(in the rows, 128 means zero)
Rotation paths and how fast each direction turns (degrees a step)
Each turn is a multiple of 5 degrees from 10 to 175, or 0.
Each row of a path follows its step; steps can be skipped.
Path 1:
step 0: [127 141 131 119 125 121 108 134 113 131 125 127 116 127 131 134 135 128
 129 121 125 141 128 133 121 142 147 124 119 124 128 122 124 129 137 144
 129 132 127 139 131 129 126 134 121 129 137 135 141 138 129 141 123 117
 130 121 129]
step 1: [137 141 114 132 122 121 126 128 123 143 120 121 135 127 120 135 141 115
 128 127 125 125 145 143 127 122 131 130 121 134 127 115 124 134 132 144
 130 117 121 123 123 124 132 124 127 131 134 138 119 130 136 128 113 131
 125 124 136]
step 2: [130 138 122 130 117 126 127 123 115 129 118 135 139 126 132 124 122 121
 139 126 125 136 143 130 133 125 136 125 117 124 126 129 146 130 126 130
 146 124 140 127 129 115 127 123 112 125 119 130 124 126 138 134 139 143
 135 133 118]
step 3: [137 129 127 122 131 119 121 119 123 118 128 132 134 133 132 119 127 134
 123 118 131 130 129 139 123 133 133 126 133 115 120 124 128 141 140 138
 131 127 119 135 132 121 126 141 109 140 124 133 135 123 141 144 123 124
 131 142 114]
step 4: [109 150 124 124 132 119 131 123 131 125 121 125 134 121 132 128 131 136
 121 131 130 118 134 140 116 114 129 134 115 121 124 130 130 133 139 133
 125 117 120 131 121 130 134 131 126 136 133 126 133 141 134 133 113 141
 123 126 127]
step 5: [134 132 122 126 127 124 117 126 129 130 109 140 135 123 126 115 127 130
 117 127 131 126 145 122 115 126 130 124 123 133 132 137 128 110 141 126
 146 120 135 125 135 125 120 130 127 129 130 137 125 145 131 125 127 137
 139 128 123]
step 6: [142 121 126 130 148 131 129 114 130 126 122 129 136 112 136 123 127 132
 118 124 129 133 139 138 125 139 127 129 123 128 135 116 137 130 141 129
 134 120 128 133 134 121 136 137 134 140 115 137 125 123 137 120 132 128
 122 133 118]
step 7: [124 154 130 132 126 129 120 124 128 116 122 131 118 116 138 132 111 129
 112 126 134 133 125 131 135 140 131 130 116 126 137 125 131 124 138 123
 130 123 126 136 127 127 138 122 124 138 127 113 135 134 137 132 126 127
 115 133 128]
step 8: [136 144 128 128 128 131 124 137 126 139 124 139 125 118 119 128 128 116
 109 125 132 120 131 132 126 133 129 148 125 130 131 133 113 118 130 134
 127 125 130 135 147 130 123 141 118 138 137 130 120 133 132 130 122 126
 127 119 125]
Speeds:
[129 128 132 123 128 125 130 129 126 127 130 128 133 130 127 129 125 127
 128 126 126 125 128 129 129 125 126 127 128 127 124 128 128 132 126 127
 128 128 129 126 124 126 125 129 124 126 126 128 127 131 128 128 123 129
 131 129 124]
45
Path 2:
step 0: [154 122 127 124 142 126 134 116 127 135 122 127 119 127 123 131 131 131
 115 138 135 122 119 120 115 120 133 132 133 129 123 136 146 121 118 126
 137 123 119 126 120 141 120 130 141 133 136 125 129 118 135 136 116 132
 134 137 138]
step 1: [137 127 124 120 119 136 124 117 142 135 140 144 137 130 132 131 136 121
 119 128 111 130 111 135 111 131 128 143 128 135 112 124 120 128 131 133
 124 113 119 137 122 133 135 126 132 136 131 131 116 133 137 124 132 127
 120 120 124]
step 2: [129 126 120 135 120 121 136 132 144 135 128 140 131 124 106 132 129 122
 124 133 126 116 138 132 124 123 127 141 130 128 133 132 105 134 115 126
 133 124 132 131 135 128 134 123 108 119 131 120 136 138 126 128 136 145
 130 129 116]
step 3: [138 121 126 139 115 128 142 121 131 121 130 105 127 118 126 126 131 135
 145 123 135 118 123 116 123 119 117 132 137 125 138 136 128 134 143 115
 132 131 131 122 108 131 133 125 118 133 133 119 131 132 127 128 123 136
 125 132 118]
step 4: [133 143 131 123 134 135 129 114 128 122 126 126 124 132 121 113 126 126
 112 128 122 121 129 134 129 124 121 124 129 133 133 130 134 146 146 138
 135 141 113 115 117 129 144 124 128 124 135 134 126 119 142 122 115 135
 125 117 135]
step 5: [135 137 121 136 135 119 123 127 124 116 138 133 123 128 110 113 133 129
 124 127 119 120 120 141 111 141 133 131 117 125 114 134 127 119 122 127
 128 136 121 129 131 135 118 120 123 122 126 127 121 143 127 124 125 131
 128 138 151]
step 6: [115 132 123 132 139 122 124 118 123 138 137 127 133 130 128 140 137 130
 123 126 126 119 126 120 115 137 131 150 132 118 121 132 134 125 123 116
 135 116 131 124 121 125 116 135 131 115 144 122 128 135 119 116 119 133
 115 124 112]
step 7: [120 126 106 128 117 141 131 133 134 132 120 131 137 125 121 132 125 132
 116 146 134 134 127 126 113 119 135 144 134 124 138 121 146 137 127 123
 119 129 126 118 119 137 135 123 128 140 136 123 131 125 126 131 137 141
 126 123 130]
step 8: [145 114 128 128 135 138 133 133 132 132 138 123 127 115 121 135 130 123
 122 134 116 130 107 128 127 125 111 132 135 129 130 137 116 146 119 121
 122 138 112 114 136 122 137 123 130 135 125 122 124 130 129 139 125 131
 128 130 134]
Speeds:
[131 127 127 131 126 128 128 127 125 124 133 125 126 127 128 127 129 128
 126 128 130 130 129 129 130 125 129 123 128 127 130 125 126 129 129 126
 129 130 125 123 130 127 129 128 133 129 129 124 132 127 131 130 128 127
 130 126 126]
80
[128 130 127 129 130 125 127 127 130 125 127 124 127 128 125 130 127 130
 129 131 128 131 127 128 128 128 129 131 131 130 134 125 130 129 131 129
 128 125 128 128 130 128 127 130 127 127 127 131 129 127 127 128 129 127
 124 135 124]
95
[127 126 129 127 130 128 132 127 128 130 126 127 130 124 130 123 129 129
 131 130 127 129 126 124 129 129 128 131 127 130 130 124 131 131 129 126
 130 130 130 124 130 128 130 125 126 125 127 125 126 124 128 130 128 128
 132 128 130]
85
[127 125 127 127 128 127 128 126 127 129 130 127 127 129 128 129 130 130
 129 127 128 132 124 128 129 132 124 128 128 127 127 130 126 124 131 128
 129 124 128 125 124 124 131 128 129 130 127 127 125 128 127 128 123 124
 128 128 124]
140
[129 130 131 129 131 126 129 125 129 128 130 126 126 132 127 130 132 128
 128 131 132 124 130 126 126 131 129 128 128 129 125 125 128 128 129 129
 126 129 124 131 132 129 129 127 129 130 125 131 125 128 129 131 124 125
 129 126 130]
80
Path 3:
step 0: [129 104 149 131 145 122 127 125 131 115 135 130 135 129 119 133 128 108
 123 121 121 134 133 134 123 135 127 133 127 131 126 121 121 118 137 122
 125 126 115 141 135 134 124 133 123 141 129 128 135 146 114 113 127 128
 135 129 122]
step 1: [146 113 142 142 130 133 121 126 130 133 133 129 140 133 135 134 138 116
 122 115 136 130 123 121 125 120 141 123 113 134 124 128 127 133 123 129
 135 124 117 136 121 127 130 138 112 129 142 119 135 149 127 130 127 119
 122 140 120]
step 2: [129 119 139 121 127 117 130 122 124 125 131 124 136 135 129 138 132 113
 121 135 123 123 125 126 125 118 133 128 134 123 118 129 140 124 120 134
 121 130 105 152 116 124 134 137 131 135 129 111 117 151 126 134 123 129
 132 126 120]
step 3: [130 112 152 139 128 129 121 109 129 125 125 116 130 136 120 117 127 115
 126 134 131 125 135 134 154 130 128 129 127 140 126 127 131 123 130 140
 135 129 122 140 128 124 126 133 119 133 121 118 127 148 131 134 127 132
 114 127 121]
step 4: [124 126 133 134 140 122 130 108 125 137 123 131 140 136 123 134 144 120
 129 122 131 126 126 127 132 118 127 124 118 144 128 108 127 122 118 133
 123 131 121 147 123 138 131 120 112 133 133 116 116 138 128 113 122 140
 120 118 123]
step 5: [122 107 146 118 135 120 129 117 125 134 132 137 126 134 109 139 132 111
 122 115 128 130 131 126 126 146 125 127 127 134 133 118 121 115 122 129
 136 125 127 136 121 117 142 133 119 133 122 129 124 146 121 126 123 124
 126 127 125]
step 6: [132 122 137 134 135 127 129 114 117 145 127 128 125 139 120 114 133 109
 125 118 142 128 134 132 114 123 136 121 119 127 130 133 130 134 124 130
 142 121 122 132 130 127 137 140 123 123 143 113 126 151 127 122 119 129
 123 125 129]
step 7: [118 135 134 116 126 113 133 108 126 127 131 130 137 138 128 126 126 101
 114 127 138 126 120 133 131 119 121 121 122 121 126 121 130 126 127 120
 131 126 119 138 121 122 135 131 133 136 128 117 128 154 123 132 139 137
 132 130 112]
step 8: [122 122 146 135 128 138 138 109 127 125 121 122 139 138 116 120 134 104
 129 122 133 129 134 137 137 133 134 134 115 138 113 119 133 119 124 126
 126 124 115 124 139 128 130 129 137 128 121 127 135 146 128 123 135 119
 117 127 125]
Speeds:
[129 123 123 127 128 127 125 129 126 129 128 130 126 128 129 128 128 127
 127 127 128 129 125 126 122 131 128 130 125 128 129 128 125 131 130 126
 132 128 127 127 129 130 131 130 129 132 128 125 133 129 125 129 129 131
 129 127 130]
65
